[[119 143 107 138 130 135]
 [107 129 143 113 105 116]
 [142 142 110 147 124 110]
 [139 130 137 142 136 142]]
->
[[143 107 138 130 135 119]
 [129 143 113 105 116 107]
 [142 110 147 124 110 142]
 [130 137 142 136 142 139]]

[[143 147 119 121 147 145]
 [126 125 127 128 125 126]
 [148 138 122 128 140 148]
 [127 108 146 149 108 123]
 [146 143 110 123 146 154]
 [129 130 132 125 130 125]]
->
[[147 119 121 147 145 143]
 [125 127 128 125 126 126]
 [138 122 128 140 148 148]
 [108 146 149 108 123 127]
 [143 110 123 146 154 146]
 [130 132 125 130 125 129]]

[[133 114 121]
 [124 130 125]
 [155 123 114]
 [123 125 127]
 [136 109 112]
 [131 122 134]]
->
[[114 121 133]
 [130 125 124]
 [123 114 155]
 [125 127 123]
 [109 112 136]
 [122 134 131]]

[[131 122 120 132 157 129 130 116 126 130 125 118 137 113 130 126]
 [127 127 124 129 137 129 130 131 127 127 127 128 132 123 128 129]]
->
[[122 120 132 157 129 130 116 126 130 125 118 137 113 130 126 131]
 [127 124 129 137 129 130 131 127 127 127 128 132 123 128 129 127]]

[[130 130 128 128 120 126 112]
 [122 123 126 126 150 140 140]
 [127 127 125 127 125 128 117]
 [134 132 134 132 120 119 123]
 [130 130 128 129 120 125 114]
 [127 128 125 126 116 122 126]
 [135 133 138 135 132 126 123]
 [129 129 128 128 123 123 133]]
->
[[130 128 128 120 126 112 130]
 [123 126 126 150 140 140 122]
 [127 125 127 125 128 117 127]
 [132 134 132 120 119 123 134]
 [130 128 129 120 125 114 130]
 [128 125 126 116 122 126 127]
 [133 138 135 132 126 123 135]
 [129 128 128 123 123 133 129]]

[[136 136 151 123 136 129 127 127 133 119 135]
 [132 135 134 125 123 131 133 115 141 122 130]
 [127 126 145 145 135 121 124 141 122 121 130]
 [126 127 144 148 131 120 127 137 126 119 129]
 [131 132 117 112 123 135 131 115 135 133 128]
 [129 129 146 142 132 122 127 134 128 118 131]
 [127 127 145 142 135 122 124 141 122 121 131]
 [121 117 124 138 138 122 120 151 107 135 126]]
->
[[136 151 123 136 129 127 127 133 119 135 136]
 [135 134 125 123 131 133 115 141 122 130 132]
 [126 145 145 135 121 124 141 122 121 130 127]
 [127 144 148 131 120 127 137 126 119 129 126]
 [132 117 112 123 135 131 115 135 133 128 131]
 [129 146 142 132 122 127 134 128 118 131 129]
 [127 145 142 135 122 124 141 122 121 131 127]
 [117 124 138 138 122 120 151 107 135 126 121]]

[[133 121]
 [103 135]
 [137 134]
 [152 143]]
->
[[121 133]
 [135 103]
 [134 137]
 [143 152]]
---
[[130 117 104]
 [130 116 100]
 [131 121 102]]
->
[104 116 131]

[[118 100 131]
 [103 157 113]
 [115 152 121]
 [131 153 121]
 [102 156 106]]
->
[131 157 115]

[[142 116 142 122]
 [124 133 130 149]
 [134 118 151 139]
 [151 129 109 139]]
->
[122 130 118 151]

[[112 107 138 128]
 [113 128 145 124]]
->
[128 145]

[[128 128 128]
 [147 126 131]
 [124 145 108]
 [141 149 105]]
->
[128 126 124]

[[117 140 134 135 107]
 [139 129 103 135 119]]
->
[107 135]

[[128 130]
 [129 119]
 [136 101]]
->
[130 129]
---
[[131 115 129 119]
 [130 148 125 129]
 [135 140 124 116]
 [129 102 131 119]
 [128 148 125 133]
 [130 135 127 126]
 [125 115 131 131]
 [123 117 131 134]
 [132 148 124 127]]
->
[[132 148 124 127]
 [123 117 131 134]
 [125 115 131 131]
 [130 135 127 126]
 [128 148 125 133]
 [129 102 131 119]
 [135 140 124 116]
 [130 148 125 129]
 [131 115 129 119]]

[[131 126 126 128 129 127 129 127 134 128 126 127 128 127 127]
 [133 129 125 129 131 128 130 121 122 127 131 125 127 127 134]
 [125 136 145 128 126 129 123 131 126 128 127 129 125 128 128]
 [105 122 112 117 118 137 127 138 111 137 138 118 144 134 120]]
->
[[105 122 112 117 118 137 127 138 111 137 138 118 144 134 120]
 [125 136 145 128 126 129 123 131 126 128 127 129 125 128 128]
 [133 129 125 129 131 128 130 121 122 127 131 125 127 127 134]
 [131 126 126 128 129 127 129 127 134 128 126 127 128 127 127]]

[[132 125]
 [106 131]
 [125 128]
 [121 142]
 [121 130]]
->
[[121 130]
 [121 142]
 [125 128]
 [106 131]
 [132 125]]

[[148 112 100]
 [114 132 154]
 [125 116 129]
 [126 124 124]]
->
[[126 124 124]
 [125 116 129]
 [114 132 154]
 [148 112 100]]

[[127 131 130 123 118]
 [131 133 122 134 111]
 [122 139 136 133 111]
 [121 139 144 138 105]
 [126 134 136 128 118]
 [122 142 136 134 115]
 [119 140 142 134 103]
 [122 139 136 135 111]]
->
[[122 139 136 135 111]
 [119 140 142 134 103]
 [122 142 136 134 115]
 [126 134 136 128 118]
 [121 139 144 138 105]
 [122 139 136 133 111]
 [131 133 122 134 111]
 [127 131 130 123 118]]

[[129 131 123 128 120 134 128 131 131 135]
 [132 130 122 128 120 136 126 129 132 136]
 [144 127 124 128 127 140 112 125 137 135]
 [111 141 134 128 113 139 137 139 133 138]
 [129 126 124 128 149 121 124 128 135 124]
 [123 134 123 128 123 130 129 137 132 133]
 [124 127 128 128 126 128 135 126 126 128]
 [118 134 128 128 126 127 136 134 129 128]
 [126 133 123 128 118 133 128 135 131 134]]
->
[[126 133 123 128 118 133 128 135 131 134]
 [118 134 128 128 126 127 136 134 129 128]
 [124 127 128 128 126 128 135 126 126 128]
 [123 134 123 128 123 130 129 137 132 133]
 [129 126 124 128 149 121 124 128 135 124]
 [111 141 134 128 113 139 137 139 133 138]
 [144 127 124 128 127 140 112 125 137 135]
 [132 130 122 128 120 136 126 129 132 136]
 [129 131 123 128 120 134 128 131 131 135]]

[[116 117 126 113]
 [140 102 138 108]]
->
[[140 102 138 108]
 [116 117 126 113]]
